In the rows, 128 means zero.
R: rows in a few groups, each row roughly a mix of its group's directions:
R (113 x 11):
[[165 154 128 105 165 168 140 149 131 115 152]
 [133 136 155 179 123  92 126  92 115 149 108]
 [112 132  86  95 102 118 139 151 143 106  87]
 [144 125 130 137 156 106 135 165  69 140 109]
 [ 96 116 156 150  95  88 135  94 108 121 143]
 [156 121  77  96 124 120 129 158 120 133  89]
 [138 141 132 142 171 163 148  84 111 143 151]
 [120 166 118  96 181 142 137 161 137 138 121]
 [103 154 124 121 135  84 149  91  92 123 151]
 [164 122 139  92 160 154 170 120 101 132 127]
 [ 74 111 115 142  99  91 103 115 143 139 128]
 [143 104 130 125 116 161 111 114  87 181 128]
 [149  66 122 108 150 141  97 116 125 146 141]
 [ 70 136 138 167 113 109 115 108 114 117 108]
 [ 98 153 129 154 110  86 105 138 104 112  93]
 [164 126 112 115 102 158 152 109 120 135 178]
 [153 126  86 107 153 141 137 105 159 160 101]
 [ 98 167 151 144 166 145 135 145 160 153 136]
 [132  85  95 160 161 137 103 137 132  95 133]
 [ 80 116 118 122 113 136 144  79 116 137 163]
 [174 172 139 115 149 162 120 113 128 102 133]
 [ 84 134 112 156  84 118 155 103 143 114 115]
 [115 173 170 112 142 114 148 130 120 171 122]
 [166 149 146 110 146 149 131 178 149 102 125]
 [114 133 109 148 130  78  95  90 100 137 124]
 [123 108 139 129  90 157 146 111  96  94  93]
 [149  83 172 153 139 137 124 152 130  98 143]
 [107 137 114 140 101 179 121 113 117 128 177]
 [138 163 145 113  88 156 152  95 142 132 157]
 [ 71 150 119 126 130  92 138 126 118 167 136]
 [192 134 120 119 146 155 148 127 125 147 158]
 [115 128 172 109  90 135 130 121  79 150 133]
 [154 108  94  79 140 128 127 142 158 129  96]
 [149 176 111  86 131 145 124 101 125 154 147]
 [131 139 151 111 141 131 104 156 146  89  77]
 [156 145 126  84 139 137  88 142 105 103 156]
 [154 108  78  99 152 139 112 155 119 151 113]
 [129 121  88 141 104 104 124 131 133 167 178]
 [150 122 182 149 118 101 125  96 113 157 140]
 [103 144 167 171 136 122 128 116  94 129 165]
 [ 93 153  79 117 114 133 146 121 137 161  99]
 [100 106 175 112 103 139 110 161 117 159 127]
 [104  96  95 110 109 109 119  79 120 154 132]
 [121 109 135 137 134 175 154 165 158  94 138]
 [152 124 122 153 147  88 155 148 104 127  83]
 [ 91 161 117 146 155  91 119 166 126 139 145]
 [100  91 136 184 128 101 125 127 127  99 120]
 [162 137 100 124 159 174 120  93 141 133 146]
 [ 84 122 107 140 154 161 140 164 100 111 120]
 [118  83 155 113 120 127 120  94 113 177 128]
 [139 118 103 169  99 148 119 103  87 124 101]
 [166  95 135 154  98 117 142  83 149 133 122]
 [172 122 109 118 117 158 105  92 120 148 162]
 [ 91 134  80 143 125 136 137 127  87 137 161]
 [128 138 148 119  70 128 144 154 116  85 121]
 [109 144 108 104  68 114 108 118 103 108 132]
 [128 146 144 134  92  93 112 156 119  98  86]
 [105 105 154 186 106 134 152 105 138 131 140]
 [132 110  79 115 120 137 154 158  94 147 158]
 [158 109 150 133 177  90 130 144 141 115 101]
 [114 118  78 117 133 112 117 151 138  81  99]
 [145 136 137 165  99 152 112 148  88  94 146]
 [129 160 154 154 111 172 127 138 171 107 131]
 [164 114 152 142 148  75 131 102 138 133 102]
 [114 116  70 153 150 137 111 158 109 151 133]
 [123 143 161 110 132 173 112 167 164 117 137]
 [114 146 159 170 120 118 132 145  72 132 139]
 [122 148  76 108 178 121 127 148 143 143 130]
 [154 158 121  84 166  96 103 130 115 124 118]
 [118 155 123 119  76 137 142  90 123 168 133]
 [166 137  87 111 135 165 117 154 154 109 116]
 [144 101 112  92  78 118 130  90 114 125 116]
 [143  98 126 142 159 155 151 117 142 170 163]
 [131 171 123  81 107 106 131 136 102  95 135]
 [133  99 158 158 119 106 104 124 113  77 148]
 [127 156 122  92 143 135 129 184 121  91 118]
 [139  95 109 129 159 133 104  93 157 169 131]
 [146 149 122 155 148 122 152 156 168 106  88]
 [103 127 179 169 127  98 134 130 110 105 144]
 [132 136  93  73 163 127  98 117 146 134 136]
 [141 156  92  90 159 114  91 128 115 104 133]
 [117  94 187 164 148 125 122 116 130 141 141]
 [114 137  81 145 117 113 105 167 107  99 152]
 [128 155 117 151 189 105 132  95 143 134 126]
 [174 137 129 137 130 173 137 119 146 133 174]
 [152  83 139 142 105 174 153 139 147 147 130]
 [164 152 162 154 155 130 146 105 138 153 158]
 [ 80 132 118  98 143  91 117 147 113 117  93]
 [117 118 107 159 116 178 124  81 112 126 144]
 [115 170 107 111 162 122 156 131 165 104 109]
 [121  81 153 118 117 150 102 108 122 174 139]
 [158 123 150 109 131 150 120 189 119 110 105]
 [136 143 119 164  93 101  83 101 127 125 102]
 [113 177 125 109 134 163 142 128 144  95 162]
 [154 135 119 163 138 124 136 180 135  99  95]
 [123 137 110  79 157 167 147 149 112 104 142]
 [157 169 143 142 166 171 131 131 124 108 147]
 [113 158 116 114 153 120 134 143 149  64 129]
 [105 111 145 157 124 148 168 149 164  92 126]
 [134 161 148 106 121 144 133 189 129 101 112]
 [ 90 132 141  98 101 141 128 107 160 174 126]
 [124 151  85 115 107 144 127 149 182 117 111]
 [158 124 181 130 139 138 144 147 148  91 103]
 [167 109 123  63 131 145 134 108 141 128 126]
 [110 123 113 134 133 105 103 140 109  81 178]
 [156 119 132 138 153  69 101 100 117 121 112]
 [ 81 116 132 126 188 146 128 117 127 129 104]
 [131 125 124 104 139  94 142 163 147  96  80]
 [142 106 101  85  89 144 122 128 139 153  94]
 [130 149  78  93 148 133  96 136 121  94 137]
 [158 138  75  98 121 138 125 123 112 143 169]
 [134 154 168  77 150 104 132 106 137 112 113]
 [ 82 121 114  91 102  92 120 117 109 139 153]]
which group is each row in? (one row of each group first):
[114 114 128 150 176 102 112 113 150 175 126] : <33>
[157  86 128 159  92 138 147  97 153 122 128] : <32>
[121  88  99 136 124  87 131  83 153 131 123] : <77>

[ 93 141  94 136 149 150 123 142 139  75 147] : <32>
[179  77 114 130 101 128 104 111 124 128 130] : <32>
[158 157  80 102 124 120 147 123 135  89 112] : <77>
[139 168 113  64 126 122 129 146 134 110 113] : <32>
[130  93 122 147 174 115 130 161 148  99 102] : <32>
[166 150 116 109 129 159 137  91 141 169 146] : <32>
[ 92  99 130  91 163 134 162 108 123 148 143] : <33>
[145 148 138 103 112 102 152 110 135 177  92] : <32>
[132  91 125 112 127 159  98 163 172 142 117] : <77>
[115 146 154 194 149 151 126 108 131 129 133] : <33>
[149 147 129 112 168 111 104 140 175 149 153] : <33>
